Each path below is one point turned by a fixed rotation once a step. After each direction that follows a path, write how fast that rotation turns it, in deg/step (0 if it stays still).
Each turn is a multiple of 5 degrees from 10 to 175, or 0.
Each row of a path follows its step; steps can be skipped.
Path 1:
step 0: [ -1  -4  -2  16   4  -2   0   1   8  13  -3 -14  13   2  -2  -2 -15  -1
  -6  -4  -2  -5  -2  -2   6   2  -7   4 -13  11  -9]
step 1: [ -1  -2  -4   1  -2   3 -17  -5   3   7   4 -12   9  -7 -15  18  -2   0
  -6   1  10  -4   5  12   4   7  -8  -6  -7   0  -1]
step 2: [ 10   7   1   4   1  -7   8   9   0   8   3   4  -9 -13  -9  14   4   5
   5   3  20  -2   2   9  -5  -3  -5  -8  -2   3   3]
step 3: [ 0  4  1 -3 20 -9  6  5  9  6  7  8 -2 -9 -3 -7  2  5  4 -6  4 -8  4  1
 -6 -1  8 -9 13 15 -6]
step 4: [ -8  -6  -8 -12  17  -6 -13   1   6   5   6   9  -6  -6  -4  -9  -7  -4
   4   0   0   1   7  -2  -5  -3  -6  18  -1   2  -6]
step 5: [  2   4 -12  -1  12   0   3  -6   8   0   4   4   8   3   5   3  -6 -15
  -2  18   4  10   5   3  -6  -7  -7   6  -7 -12  -5]
step 6: [ 12  11 -11   5  -2  -2  -1  -8   6   4   9   1   1   6  -1   1   6   5
 -23  14  -1   7   6  -4   3 -11   0  -2   4   0   6]
step 7: [  4  22   4  -6  -8   0 -10  -8   1   9   1  10  -8   6  -1   9   4   7
   4   5 -14  -1  11   0   0  -3   1   1   1  12   7]
step 8: [ -8   5  -3 -11 -10   3  -3  -1   7   2  -7   7 -14  -7  10  -2  11  -4
   8   6 -10   2  -6  14 -11  -4  12  -2  -3   7  -3]
[-2  3  3  2 -2 -1  2  2 -2 -1  0 -2 -3  1  1 -4 -1  2 -3  1 -2 -2  4  3
 -3  9 -2  1  3 -7 -3]
0
[ 3  3 -4  3  2 -1 -5  4  1 -8 -4  2  4 -1  0  3 -2 -1 -4 -3  0  0 -1  6
  1 -2 -1  0 -2 -5  2]
85
Path 2:
step 0: [-17  -1  10  -4  -9  -2  -2  -1  -3  -7  -8  -6  -3   5   2  12   0  -3
  -7 -12  -2   8 -11 -11 -18   5  19   1   9  -3 -11]
step 1: [ -1 -10   3  -7  -5   4  -5 -17  -2  -6  -8  -7 -12 -10   2   0  10  10
  -7 -11   0  18 -15   0  -8   0  11  14   6  -6   0]
step 2: [  5  -8  -8   7  -1   1   1 -15  15  15 -13  -4   1  -2   5  -9   3   3
   4  -4   3  20 -11   0  -8   1  -2   7  11 -15   0]
step 3: [ -1   1   2   7   4 -16   1  -5  14   9  -9   3  13  -7   3  -7  -9   7
   8  -8   4   2  -9  -1  -6  -4  12  -6   8 -19 -14]
step 4: [ -4   2   8  -8  -4 -15  -1  -5   6 -14   0  -2   6  -8 -10 -12  -3  16
  11   3   8   3 -11   3  11 -15   8   2   7 -11 -11]
step 5: [ -7  -4   0  -4 -14  -2  -2  -2  14   0   5 -12   7   8 -10  -8  -6   5
   7  12   6  16  -5 -11  23  -5   2  10   7   0  -4]
step 6: [ -9   3  -3  -4 -11  -1 -10   4   6  14   7  -4   9   6   8 -10  -7   1
  -3  -2 -11   6   7 -18  15   4  16   9   3  -4 -13]
step 7: [-10  13  -9  -8 -17   2 -15  -5 -10   1   1  -2   6  -9   7 -15  12   5
  -5  -1  -9   2   8   3   3  -4  13   2   8  -1 -14]
step 8: [ -7   5 -21   5 -16   4  -6 -16  -2   5  -2 -15   7 -15  -2   0   6  -5
  -7   2   8  12   4   8   4 -10   2  -6  -1   6  -5]
[-5 -2  1 -4  6 -1  4  2 -1  3 -4 -2  5 -2  5  3 -6 -4 -2  1  1  0  2 -4
  0 -1  4 -1 -4 -2  0]
120
[-3  5  1  2 -2 -2  4 -3 -5 -4  1  2  2  4 -2  1  1 -2 -6  1  2 -2 -2  3
  0 -6  4 -3  1 -5  2]
95
[-4 -1 -4  0 -1  3 -1 -6  1  1 -1  3  3 -3  0 -1  1  4 -5 -3  1  2  4  3
 -8  3  0  2 -3  0  3]
55
Path 3:
step 0: [-12   7   0   9  -4  -6  -5  15  -8  -7  -6 -10   4  -3  15  -6  -4   1
   4   8   1  -7  18  -4  14  -1   3   0  -1  -3  -4]
step 1: [ 13   6   7   3   0   4  -2   3  -3  14  14  -3  -1   5  -5  -2   8  11
   8   4  -9  -8  12  -8  -6   5   9  -4 -15   7   5]
step 2: [  0   6 -19   1  12  12   7  -2  -3   3   5  -4  -5  -3   2   2   1   6
   0  -2  15  -5   8   1  -8  15   5  -5  12  -7  -9]
step 3: [ -1   8   8   8  -3   0 -24   2  -2   1 -14  -3 -14  -1  -4  -9   2  -4
   5   2  -3 -10  -4   8  -2   6   1 -11   9   3  -5]
step 4: [  1   7   9  -6   0   8   4   6  -5  -1  -4 -18  -8 -17  -6  -6  12  -7
  -6   2   1   6  15 -14  -2  -4   0   7  -4  -4   0]
step 5: [  5   9   1   6   0   7   1  12  -1   1   6  14  12   2   1 -15  -2   9
   2  -3  -3  -9  15  -6  10  -2   6  -5  10 -10  -7]
step 6: [  5   4  -2  13   1   8  -4 -14   0   9  15  -8   0  -8 -13  -8   5   0
   3 -13  -1  -6  -8  -2 -13   5   2 -11  -5  -3   5]
step 7: [ -3   1 -11   1  -6   8  -5 -10  -1 -11 -12   4  -4 -14   1  -3  12   2
  -6  -2  13   4   7  -4  -1   5  -9 -10  17   4  -5]
step 8: [  7   8  15   1 -12  -3 -15  14   4  11  -4  -1   1  -4  -5   1   4 -11
  -5  -8  -8   0   4   0   1 -10 -12  -4   3  -3  -9]
[ 1  3  3  5 -7  3 -4  2 -2  2  3  0 -3  3 -3  0 -2  0  3  2 -1 -3 -7 -3
 -5 -2 -2  5 -3  1  1]
145
[ 2 -3  2 -3 -8 -5  3  5 -5 -1 -5 -4 -2 -1  1 -3 -1 -5 -1 -3 -2  2  1  1
 -1  1  2  1  3  2 -2]
85
[-2  1  6  1 -4 -2  0  0  8 -2  1 -2 -2 -4 -2  1 -4  2  4  4  1  4  6  3
 -1 -3  0  3  1 -2 -2]
85
Path 4:
step 0: [ 14   2   1   7  19   8  -6  -5 -15   5  14  -1  10  11   8 -12  11   1
   4   7  -6   3 -13  12   0   1 -12   0  -6  -1   4]
step 1: [ 14   4   0  15  -7   2   7 -12   4   7  13 -15  10  12  -6   9  -3   1
 -12  -5  -7  -5  13   6  -1   8 -17   2   1  -4   3]
step 2: [ 13   0  -8  18   7   6 -10  -4 -19  12 -10   8  -2  10  -7   5  10  -2
 -17   5   0   4   5  12   1   2   5   6 -11   4   0]
step 3: [ 14  -3   2  -5   3  -5  -6 -16  -2  16   8 -11  -4   0 -24   2  -5  -2
   0  -2 -13   4 -10  13   0   7  -4  15   1  -2  -1]
step 4: [ 16   4   5  13   6   0 -10   6  -2  15   7  13  -1  21  -6  12  -5  -6
   2   1   2   3 -13   0  13  -1 -11  -7 -10 -10   2]
step 5: [ 14  -4   2   1   0   4  -6 -10  -6   1  20  -7   3   6   6   1  -5   9
 -17   7  -3   6 -10  -1  -2   1  -8  19  -8  -2  21]
step 6: [  5  10   8  23 -10   9  -7   0  -5  21   5  -5  10  14 -14   8   6   6
  -5   2  -6   1  -4  -7  -3   7   6  -2   7   4   3]
step 7: [  5 -15  10   6  -7   0  -8 -11 -18   9   0  -8  -3   2  -2   5   4 -13
 -13  -1   9  -2 -16  19   9   5  -2   6  -1   5   9]
step 8: [  1   3   9  -9   3  -2   8  -6 -15  14   5  -1   5  19 -15  11  -5   5
  -5   3 -11   0 -12  -9  14  13  -6   6  -6   4  -9]
[-1 -2 10  1  5  0  3  1  1  0  4  1  1 -2 -1 -1  1 -7  5 -3  0  0 -4  6
  1  2  1 -3  0  0  0]
100
[-1 -2  0 -1  0 -1 -2 -2 -1  5 -9 -1  1 -5 -3  4  1 -2 -5 -4  0 -1  0  3
 -4  4  3 -2  1  5  0]
80
[-2  8  0  4  2 -3  2  4  0  1 -5 -2  4  6 -3 -2 -4 -3  1 -2  3  1 -1 -2
  0 -4  3  0 -3  1  0]
160
Path 5:
step 0: [ -3   9  -5   4  -1   4   5   7  -5 -15  -5   3  -2   0   0   3 -10  -2
  -9   6  -1 -17  13  -1  -5   4 -26 -11   3  -2  -1]
step 1: [ -3  16   0   5   2   3  -8 -17   7 -13 -15   1   3  -1  -2  -8  -2  -7
  -3  -4  -4   1  -9   1   8 -14   0   5   3 -16 -14]
step 2: [ 21  -1  -9  -3  -7   7   3 -14   7   5  -1   3   6  16  10  -3   6   1
 -10  -5  11   4   8   4  10   9   5  -9  -6  -3   1]
step 3: [-11 -11  -4  -2  -7 -11  -9   8  19   4   6  -6  -1   0  15   4   4   2
  11  -6   6  -4   5  -6  17  -6   1  -2  12  -4   3]
step 4: [ -1 -10   4  -1 -10  -4   4   4 -12  -3 -11  20  -2  -2  -1  10  -1   8
  13  13  -4  -9   0  -6  13  -3   3  -4 -16   2   4]
step 5: [ -8  14   5   8  -2  -9   2   2  11   1  -4   5  -8 -20   1  16   1   7
 -18   1  -3   2   9   1  -5   6  -2   4 -11  -2  -6]
step 6: [ 20   9   5  -1  -3  -3   5  -2   9   9  -2  -3  13  -1  -8 -10 -11  15
  -1   2  -8 -13  -3  -7  -9  -4   3   6   4 -11  -4]
step 7: [  7   8 -15  -7   7 -13   4 -11   3  -1   7 -11  -5  13   5   0   2   5
   3  -7  -3  -1   7   3  -2 -15  -9  -2  -8  17  -3]
step 8: [ -2  -4 -12   5  -2   2   5  10 -12  16 -16 -19  -3   4  -7   7   9  -1
   3  -4   2   2  -1   1  12 -11  -5  -8   4 -13  -3]
[-1 -1 -6  0 -4  1 -2 -1 -1 -1  2 -2  0 -1  3  2 -2  3  4 -4 -2 -5 -5 -2
 -2 -2 -4 -2  1  5  8]
95
